Each row of Y is roughly a mix of the hidden directions of one of 4 groups.
Y:
[[  4  19 -19   2  27  42  -4  77 -26  -8]
 [ 18  14  60 -38   6 -19 -27 -30 -45 -19]
 [-39 -52 -27 -32 -36  24  27  38   0   7]
 [-25 -22 -30  12 -48 -14  65 -23   6 -24]
 [-26 -62  21 -38 -22  10  22  17  39  27]
 [ 19  -2 -21  35   9  30 -63  32   1  44]
 [-24 -18   9 -71 -11 -27  48   9  16  21]
 [-39 -15  21 -59  11  16 -48  26 -19  24]
 [  4  74 -25  -4 -47  10  12  17   9 -31]
 [-12  -1  66  12  -5  -2 -35 -59 -10 -23]
 [ 45  11 -18  41  15 -43   1 -28  50  21]
 [ 21   8 -66  30  -3   6  34  21  50   4]
 [-29 -12  13 -62 -34 -19  54  17  -1 -12]
 [ 38  57 -21  -3  57 -14  31 -18   6 -10]
 [ 67  -7  31  28   1  41 -37  -9 -22  -7]
 [ -7   0  -5  11  26  -1 -54  53  15  56]
 [  4  30 -51  58   1 -17  37   5  34 -12]
 [  6  26  10   8 -55  10  35 -12 -41 -54]
 [ -5 -37 -34  14 -12  -8  56  31  53 -10]
 [  3   4  26 -58 -22 -23  56  34   0 -24]
 [-11 -11 -31  25 -12 -19  65   0  58  -2]
 [ 16  24 -13  41  67 -16 -26  27 -16  29]
 [-51 -35  53  24  12  15 -24   6 -35  25]
 [-12  45  22  44  40 -36   6 -48   1  14]
 [ -9  71  -5   5  42 -39  20 -30  10  -5]
 [ -3 -20 -31 -30 -61  16  47   1  30 -25]
 [ 22  22  60   7  25   5 -61   2 -29  -6]
 [ 34  41  17  21   0  30 -55 -41 -25  10]
 [ -1  35 -55  56  38 -13   7  23  16  -8]
 [ 50  16 -33  34  -5  15  35  -5  -4 -59]
 [ 21  -2  41 -72 -29   9  17   2 -35  -9]
 [-36 -18 -22  31 -62   2 -16  26  24  39]
 [  2  -7  39 -53 -14   1  37   8 -47 -41]
 [-18 -21   0  -7 -70 -25  25 -32  44  12]
 [ 22  56 -36  26  -1  38 -51  16  -5  -7]
 [-31 -22 -16 -38 -12 -29  71  -7  25  -7]
 [ 43  17 -45  22  11  19  12 -48   8 -47]
 [ 29  48 -20  51  42  17 -39  14 -12   1]
 [-33 -22  58 -28   5  15 -36 -12 -49  13]
 [-29  12  -5 -42  -6 -35  64  35   4 -23]
 [ 26  39  30   3 -25  -8  30 -50 -28 -44]
 [ 39  -8  45 -18 -14  36 -56  -5 -35  13]
 [-32 -37  53 -41  -4  10 -32 -20 -29  27]
 [-29  14  43 -36  -4  -7  51 -32 -28 -35]
 [-21 -64  25  -6  36 -12 -27  16  -7  48]
 [-35  -7 -46  18 -30  25  63  22 -10 -11]
 [ -7 -22 -35  16 -12  45 -56  35 -39  -2]
 [ 59  -7  23 -35  -8  29  -2 -52 -31  -2]
 [ 14 -42 -55  50  20  18 -15  17  26  25]
 [-30  36  31 -37  10 -49  53   7   1  -8]
 [-17  56  47 -29  38 -29  17 -24 -17 -11]
 [-49  41  35 -52  11 -11  20  12 -29 -14]
 [-32  29   3 -21  -1  28  30  45 -50 -39]
 [-35  12  16 -62 -26 -38  14  -8  26  38]
 [ 11  -1  57 -47  -1 -20 -41 -24 -40 -11]
 [ 31 -30 -54  22  10   3 -17 -55  37  -4]
 [ 20  19  47 -42 -29  25 -37  45 -18   6]
 [-17  -2 -71  30 -23  10 -43  14   4  32]
 [-12 -69 -54   6 -15  10   3 -34  22  11]
 [  5  21 -13  33 -11 -10  30 -79  17 -26]
 [ 72 -29  -5 -40   5  -7 -20  30  30   5]
 [-18 -32 -34  12  -6 -31  -4 -18  50  59]
 [ 29  26 -67  33   4  -3  37  27  24 -10]
 [-52  52  37 -16 -16 -26 -14  42  -7  -6]
 [ -5 -16   5   2  10 -23 -46 -45  21  67]
 [ 28  25  15   7  46  -6 -69 -29 -12  19]
 [-25 -11 -13  45   7  28  17 -33  49  50]
 [-11 -65  28  -9 -59  12  -7 -24   9  19]
 [ 29  23  30 -12 -10 -49  15 -68  10  -7]
 [-26 -49 -21  23  11  -7  12  53  47  21]
 [-37  11  52   0  37  -9 -18 -37 -38  34]
 [  6  68 -15   5  57 -40   0   0   2  15]
 [  0   9 -47  22  18  42   0  66 -26  -6]
 [ 25  29 -56  51  24  21 -17  10  26  26]
 [ 39  -1  18  44  24  27 -63 -25 -16   3]
 [ 12  21  35  11  53  54 -18  18 -40   2]
 [ -5  -5  19 -42   2  20  -8  33 -77 -20]
 [-26 -20  32 -39 -40  41  31  40 -22  -7]
 [-26 -28   1 -31 -26  23  36  53 -20 -43]
 [  6 -43  45 -38 -45  47   6  13  -5 -11]
 [-44  -7 -12 -45 -45 -15  55  21  11  -2]
 [ 27 -23 -18  36  -2  23 -68 -34 -25 -11]
 [ 36  35  45  -5  -3  19  -1 -44 -44 -34]
 [-60   0   0   3 -13 -36  44  36  14 -39]
 [ 56  29  20  17  32  12 -17   0 -43 -45]
 [ -9  13  68 -46  -6 -18  42   0 -23 -18]
 [ 18 -22 -14  69  18  26 -50 -26   8   6]
 [-41 -24  36 -28 -29 -10  56 -24 -28 -13]
 [ -6  14  21 -61 -14 -22  55  22 -19 -32]
 [  7   9 -32  18  -3   3 -49  65  17  39]
 [ 34 -27 -53  45  14  -2 -19 -36  37  10]
 [-43  23  49 -44   5  -8  13  42 -34   3]
 [-49  24 -69   6  28 -13  16  31   6  -4]
 [ 14  -9 -48   5 -21 -41  40   1  60   3]
 [ -7   1 -25  21   7 -23 -84  35  -1   5]
 [-56  36  14 -49  15 -16  24  36 -23  -9]
 [-46  20 -43   2 -44   2   6  52  15  26]
 [ -9 -55 -44 -16 -52  19  18 -20  22 -19]
 [ 46  -2   5  30 -29  33 -11 -25 -32 -57]
 [ 36  43 -20  21  65  16 -14  11 -23 -25]
 [ 43  29  -4  26  54   4 -46  -9   7  38]
 [-28 -44 -20  -7 -67  28  -2  33   6  18]
 [ -3  42 -12 -13 -62  36 -26  32 -27  18]
 [-24   9  19 -57 -22 -28  61  -4  -4 -26]
 [ 35   6  83   6  20 -11 -19  -7 -19  24]
 [ 32 -20  43 -75  11  -5  -4  -8 -26  11]
 [-14 -55  -5  -1   1  -2  61  13  53   7]
 [ 13  -1 -40  22  13 -22  65  15  47 -19]
 [ -4 -40   0  23 -56 -29  23 -27  44  26]
 [-47 -13  30 -31 -55 -26  25 -29  19  13]
 [ -4 -22 -36  14  28 -18  49  34  57   9]
 [ 10  37   6  45  55  -8 -44  27 -26  -5]
 [ -6  28  10 -14 -28  38  39  35 -51 -36]
 [ 31  54  -8  27 -28  21 -25 -49   9 -30]
 [ 56  -7  42 -17   2  23 -11  -7 -48 -41]
 [  7   2  12  20 -11  20 -72 -33 -51  -6]
 [ 26   1   9   6  11 -14  16 -61  55  43]
 [ -8 -32  28 -11 -49 -32  -3 -60  28   7]
 [ 61 -39  14  43  -7  16 -36 -23  12  20]
 [ 29 -16 -47  25  52   1 -11  42  18  34]
 [ 39  19  27 -14  35  -1 -74   5 -19   2]
 [-41  -8 -49  35  27 -41 -21   2  17  38]
 [-23 -28  59 -12 -10 -11 -10 -68   8  -7]
 [-44 -22   9 -10 -79 -23  20  13  12  -4]
 [ 16   8 -35   2 -37  -6  67  16  22 -42]
 [ 36   0 -23 -40 -10  13  19  60 -10 -46]
 [-26  -6   9  -1 -40 -32 -47 -61  -3  24]
 [-29 -24  45 -34   0   9 -52   1 -50  11]
 [ -4 -27 -44  51 -12  29 -37  38  15  27]
 [ -5 -33  -4 -18  38  27  54  47  32  14]
 [ 26 -44 -44  31  -7   4 -25 -46  39  14]
 [-17  33 -55  -5  56  22 -16 -20 -16 -31]
 [ 24  10 -32  33   4   4  46  -1 -18 -69]
 [  0   9  16  36 -29  31  10  -9 -63 -48]
 [-16  25 -20  13  52 -25 -53 -22 -14  41]
 [-22  -6 -39  31  14  48 -39  48 -11  22]
 [ 24  26 -37   9  53 -16 -57  10  16  25]
 [ 11  20 -64  36  -4  22 -29  51  11   6]
 [-46  -4  25 -46 -51  -8  48   6  -2   7]
 [ -2   4 -61  52  43  -3 -17  37   2   3]
 [  4 -40   9 -38 -67  30  24   6 -22 -19]
 [  7  21   9   7 -55  10  42 -14 -36 -54]
 [  5 -28 -17  42  29  11 -64  -7   6  45]]
Here is one row from each group, named. Which group is each of the other rows in?
[  3  43  35  23  -4  40   1 -10 -27 -62] -> E
[-31 -32 -17  -1  40 -12 -28  30  35  55] -> X
[-10  17 -46  23  -1  11 -28  65  12  42] -> Q
[-19 -15   3 -31 -81   5  34  -9  14 -20] -> N

[ 12 -26 -30 -10  13 -47  48   6  46  36] -> E
[ 17 -59   3  -3 -38  50  33   5   3 -33] -> X
[ -5  35  40 -50  20 -17   5 -60  -3 -20] -> N
[  1  47  -1 -26   0   1 -68 -14 -45  15] -> X
[-24 -20 -27 -13 -60  26  -5  54   3  28] -> Q
[-36 -57  50 -43  -5  -6   4 -10  10  26] -> E
[-20 -46  40 -19 -71  20   1  -1  -5  -8] -> X
[ 60  25 -46   5   7  -6  37   9  44 -10] -> E
[  1 -21  41 -16  65   1  -4 -46 -34  -9] -> N
[ 45  36 -28  61  -1   0  24 -27  12 -27] -> N
[  7 -53  57 -15  27 -18   8 -45   3 -23] -> Q
[ 25  14 -35  29  -5 -18  -2 -41  63  32] -> E
